x = array([-22,  16,  42, -11,  21, -13,   3, -26,  -7,  15,  22, -33, -21])
x[0] -> -22
x[8] -> -7
x[10] -> 22
x[11] -> -33
x[12] -> -21
x[6] -> 3
x[4] -> 21
x[7] -> -26
x[3] -> -11

arr =
array([[ -0.9,  20.6,  -1.4,  -4.8,   5.3,  12.5,  14.6,  20.5,   0.5,
          9.9,   8.7,   9.1,  -1.9,  -1.1,  25.8],
       [ -5.5,  22.8,  -3.9,  -8.0,   3.2,  15.2,  16.6,  23.5,  -4.6,
          7.4,   6.3,  10.3,  -6.2,  -2.8,  27.4],
       [ -5.7,  12.4,   1.2,  19.5,  11.1,  -7.4,  -9.2,  -5.7,   4.9,
        -10.7,   0.6,  15.1,   2.2,   2.1,   2.2],
       [  7.9,   3.2,   3.7,  10.9,   5.1,   3.0,   3.1,   0.9,   6.8,
          6.8,   8.3,   6.6,   8.6,   5.9,   3.1],
       [  6.9,   5.1,   9.7,  -0.5,   9.3,   6.7,   0.3,   7.5,   9.2,
          5.6,   0.8,  -3.1,   2.3,  -1.7,   9.5],
       [  4.7,   9.3,   3.6,   4.4,   6.4,   6.9,   6.6,   8.3,   5.6,
          7.1,   7.1,   6.7,   4.2,   3.3,  11.3],
       [  8.2,   0.0,   3.4,   6.1,   2.6,   4.6,   4.1,   0.6,   6.2,
          7.6,   7.6,   4.4,   6.7,   5.1,   3.1],
       [  9.9,   2.0,   6.2,  10.4,   4.9,   7.6,   6.1,   2.8,   6.9,
          8.9,   8.7,   6.2,   9.6,   7.5,   3.0],
       [  4.9,   4.8,   3.8,   9.7,   6.3,   1.8,   1.7,   0.3,   7.2,
          4.1,   6.8,   7.4,   6.1,   4.0,   4.4],
       [ 17.0,  -7.5,  -2.7,  14.7,  -2.5,   1.0,   2.2,  -6.5,   6.7,
         15.9,  16.0,   2.1,  15.5,   5.6,  -1.3],
       [  5.0,  10.1,   3.3,   2.5,   6.1,   7.7,   8.8,  10.2,   5.4,
          9.4,   8.6,   6.4,   4.3,   2.4,  12.3],
       [ -1.3,   4.5,  -0.5,   3.3,  -2.8,   3.6,  11.2,   4.2,  -3.8,
         -0.7,   4.1,  13.9,   2.4,  14.0,  -1.4],
       [  6.7, -17.9,  11.7,  -1.1,  -3.0,  25.2,  -4.6,  -5.6,  -0.4,
         -0.4, -10.3, -11.5,  -6.0,  -9.3,  -2.5],
       [  4.3, -11.1,   8.3,  -1.4,  -1.8,  19.6,  -3.8,  -1.9,  -1.4,
         -0.9,  -8.7,  -8.7,  -5.5,  -7.7,   0.3],
       [  6.9,   4.7,  -4.9,  17.5,  -1.8,   3.7,   9.1,  -0.3,   0.2,
          8.2,  15.0,  16.7,  11.5,  12.2,   3.2],
       [-12.9,  20.2,  -6.6,  23.4,  10.5, -13.8,  -8.7,  -6.3,   0.8,
        -14.5,   3.6,  24.6,   1.0,   2.8,   3.7]])
arr[-16, -15] => -0.9
arr[2, 11] => 15.1
arr[11] => [-1.3, 4.5, -0.5, 3.3, -2.8, 3.6, 11.2, 4.2, -3.8, -0.7, 4.1, 13.9, 2.4, 14.0, -1.4]
arr[-4, -11] => -3.0
arr[1] => [-5.5, 22.8, -3.9, -8.0, 3.2, 15.2, 16.6, 23.5, -4.6, 7.4, 6.3, 10.3, -6.2, -2.8, 27.4]
arr[9] => [17.0, -7.5, -2.7, 14.7, -2.5, 1.0, 2.2, -6.5, 6.7, 15.9, 16.0, 2.1, 15.5, 5.6, -1.3]
arr[:, -5] => [8.7, 6.3, 0.6, 8.3, 0.8, 7.1, 7.6, 8.7, 6.8, 16.0, 8.6, 4.1, -10.3, -8.7, 15.0, 3.6]
arr[13, 12] => -5.5
arr[14] => [6.9, 4.7, -4.9, 17.5, -1.8, 3.7, 9.1, -0.3, 0.2, 8.2, 15.0, 16.7, 11.5, 12.2, 3.2]
arr[:, 8] => [0.5, -4.6, 4.9, 6.8, 9.2, 5.6, 6.2, 6.9, 7.2, 6.7, 5.4, -3.8, -0.4, -1.4, 0.2, 0.8]
arr[8, -7] => 7.2
arr[9, 10] => 16.0
arr[-13] => [7.9, 3.2, 3.7, 10.9, 5.1, 3.0, 3.1, 0.9, 6.8, 6.8, 8.3, 6.6, 8.6, 5.9, 3.1]
arr[6, -13] => 3.4
arr[:, 13] => [-1.1, -2.8, 2.1, 5.9, -1.7, 3.3, 5.1, 7.5, 4.0, 5.6, 2.4, 14.0, -9.3, -7.7, 12.2, 2.8]
arr[-12] => [6.9, 5.1, 9.7, -0.5, 9.3, 6.7, 0.3, 7.5, 9.2, 5.6, 0.8, -3.1, 2.3, -1.7, 9.5]
arr[-10] => [8.2, 0.0, 3.4, 6.1, 2.6, 4.6, 4.1, 0.6, 6.2, 7.6, 7.6, 4.4, 6.7, 5.1, 3.1]
arr[-4] => [6.7, -17.9, 11.7, -1.1, -3.0, 25.2, -4.6, -5.6, -0.4, -0.4, -10.3, -11.5, -6.0, -9.3, -2.5]
arr[-6, -4] => 6.4
arr[14, -2] => 12.2
arr[9, 14] => -1.3
arr[-10, 11] => 4.4
arr[-5, 1] => 4.5
arr[:, -4] => [9.1, 10.3, 15.1, 6.6, -3.1, 6.7, 4.4, 6.2, 7.4, 2.1, 6.4, 13.9, -11.5, -8.7, 16.7, 24.6]
arr[-12, -13] => 9.7
arr[3, 3] => 10.9
arr[-6] => [5.0, 10.1, 3.3, 2.5, 6.1, 7.7, 8.8, 10.2, 5.4, 9.4, 8.6, 6.4, 4.3, 2.4, 12.3]
arr[-1, -2] => 2.8
arr[-16, 10] => 8.7
arr[-12, 14] => 9.5
arr[7, -5] => 8.7
arr[:, 5] => [12.5, 15.2, -7.4, 3.0, 6.7, 6.9, 4.6, 7.6, 1.8, 1.0, 7.7, 3.6, 25.2, 19.6, 3.7, -13.8]
arr[-11, -14] => 9.3
arr[-16, -8] => 20.5
arr[2, -7] => 4.9
arr[-6, 14] => 12.3

grid =
[[ 0.088 -0.111 -0.109 -0.178]
 [-0.137 -0.043  0.041 -0.235]
 [-0.077 -0.075  0.158 -0.083]
 [-0.068 -0.039  0.111 -0.081]
 [-0.061 -0.047 -0.047 -0.225]]
Indices start at 0.
row 0 col 0 = 0.088
row 1 col 2 = 0.041
row 4 col 2 = -0.047
row 0 col 2 = -0.109
row 2 col 0 = -0.077
row 4 col 3 = -0.225
row 1 col 0 = -0.137
row 2 col 3 = -0.083
row 3 col 0 = -0.068
row 4 col 1 = -0.047
row 4 col 0 = -0.061
row 1 col 1 = -0.043
row 3 col 1 = -0.039
row 0 col 1 = -0.111

a = 35,58,-64,-48
a[0]: 35
a[1]: 58
